(in the rows, 128 means zero)
Each path below is one point turned by a fixed rotation once a step. After each direction that follows a path, write how fast that rotation turns it, in degrees a step (0 if it stays still).
Each turn is a multiple of 5 degrees from 10 to 175, or 0.
Each row of a path follows its step; steps can be skipped.
Path 1:
step 2: 139  115  134  131  113  103  154  157  128  163  132  151  156  181  135  155  153  115  149  144  87  80  90  179  132  137  100  127  175  152  147  152  120  104  136  122  147  91  100  117  116  113  100
step 10: 144  106  137  143  185  150  176  123  102  144  111  148  143  145  170  185  129  166  105  83  145  105  126  150  136  115  117  120  165  138  145  104  110  148  102  146  119  154  136  117  87  140  109
step 12: 142  120  125  138  121  112  117  109  79  125  109  124  140  119  145  132  148  169  78  182  137  154  85  149  96  158  170  126  100  148  137  102  155  127  121  135  123  136  67  122  125  171  136
step 15: 142  173  177  182  144  105  121  134  98  134  150  120  97  131  156  136  113  143  89  143  153  111  150  91  120  120  123  124  129  108  132  116  123  134  65  117  107  144  110  170  103  160  158
step 23: 122  129  140  118  111  117  115  136  86  106  137  154  93  85  143  128  160  158  115  201  82  132  145  130  126  148  144  116  120  120  123  95  130  92  110  72  151  86  111  136  135  146  129
step 28: 97  75  77  75  130  132  145  137  82  139  98  178  157  152  101  120  163  146  98  123  114  118  143  144  157  127  147  133  164  132  118  134  140  139  97  89  124  111  110  113  119  142  125
step 29: 160  130  148  151  119  90  113  153  101  100  96  160  176  177  148  150  114  122  60  175  111  133  122  150  147  128  140  140  108  127  110  100  144  115  99  117  124  102  131  94  113  114  132
Directions:
115  127  145  132  123  136  126  140  116  114  122  135  125  132  131  140  128  126  124  130  131  126  138  129  129  123  126  128  137  126  135  119  112  133  133  125  144  130  126  121  134  121  129 | 55
137  123  125  123  130  119  137  129  137  130  135  119  135  132  152  133  131  119  131  137  133  132  141  138  123  132  117  131  125  114  129  124  121  129  121  135  128  134  123  128  128  122  115 | 130
124  136  124  137  127  127  133  122  127  130  135  121  130  124  121  118  138  117  118  124  135  139  112  137  110  127  129  127  124  134  117  120  122  135  135  122  139  134  128  127  134  116  123 | 80
118  131  133  137  128  126  118  120  140  142  130  137  122  123  125  148  115  134  117  132  134  133  133  137  117  126  131  127  116  129  135  128  132  140  121  134  123  128  129  128  131  131  125 | 125
117  136  115  124  128  124  124  131  127  133  120  132  126  130  118  127  142  140  136  123  137  118  139  143  130  129  114  123  141  137  126  129  125  129  132  136  121  125  135  135  129  120  116 | 125
134  117  123  122  131  117  133  128  126  129  125  128  143  135  128  134  131  127  119  120  137  132  125  132  128  115  133  107  134  126  140  141  134  131  130  125  136  127  144  116  130  131  131 | 40
Path 2:
step 0: 103  160  105  143  66  142  124  131  137  134  145  157  121  166  130  133  145  136  199  113  100  119  102  142  95  111  158  143  133  86  136  121  132  129  97  110  115  142  125  109  113  160  98
step 1: 131  115  81  132  134  95  177  133  156  109  126  141  106  104  73  154  117  135  139  144  143  118  120  144  100  170  131  124  134  128  145  92  124  178  114  115  118  90  137  98  99  157  150
step 2: 83  144  125  110  172  146  118  121  129  143  139  164  149  86  105  116  151  135  109  164  175  136  137  156  115  106  152  131  145  124  97  100  122  164  140  87  140  129  129  175  115  95  140
step 7: 147  146  93  74  166  125  123  92  143  145  104  148  136  116  98  140  200  135  137  144  141  147  122  141  112  184  136  128  111  119  121  117  153  153  116  131  107  138  157  162  110  117  136
step 16: 96  145  127  113  156  175  129  114  118  150  150  132  126  165  100  128  197  119  172  98  133  153  120  163  81  136  125  161  105  115  142  104  132  96  128  125  97  140  133  153  120  123  139
step 17: 139  171  106  121  98  135  166  104  169  146  126  184  121  143  120  117  87  117  146  162  125  137  86  162  109  124  123  117  133  129  151  113  119  102  126  121  115  131  127  110  103  193  137
step 27: 146  138  100  108  146  99  129  149  128  130  161  141  144  185  138  137  139  133  167  116  124  112  161  146  79  109  162  144  166  101  103  109  96  104  102  105  122  121  170  150  125  119  100
Directions:
140  119  141  131  130  128  127  133  113  132  140  135  126  122  124  114  122  123  124  115  112  118  130  130  120  127  122  132  117  124  126  132  118  125  132  123  120  132  135  134  139  124  132 | 65
119  120  124  123  125  116  121  137  128  127  132  137  121  135  129  136  124  135  120  124  125  130  130  120  130  114  118  125  128  117  127  119  123  134  129  122  136  123  138  119  127  148  142 | 85
120  120  137  126  128  135  131  129  126  131  126  132  133  127  123  135  128  126  125  126  142  124  121  127  142  146  129  131  126  123  122  128  115  117  117  132  111  124  130  124  119  126  147 | 120
140  125  141  123  131  132  120  120  125  125  119  132  129  129  133  124  118  122  136  134  122  141  125  133  137  131  134  134  132  126  139  134  134  149  125  127  116  124  133  123  129  145  128 | 155
115  134  123  137  125  132  120  123  124  130  126  126  128  138  124  125  126  143  121  133  120  137  131  126  124  127  125  134  120  117  143  132  129  131  116  135  121  151  127  126  131  118  135 | 110
127  130  119  118  128  127  141  131  127  132  127  117  124  126  130  123  135  130  122  125  119  130  135  128  143  138  129  124  140  133  136  114  134  134  123  121  125  125  142  140  143  120  139 | 130
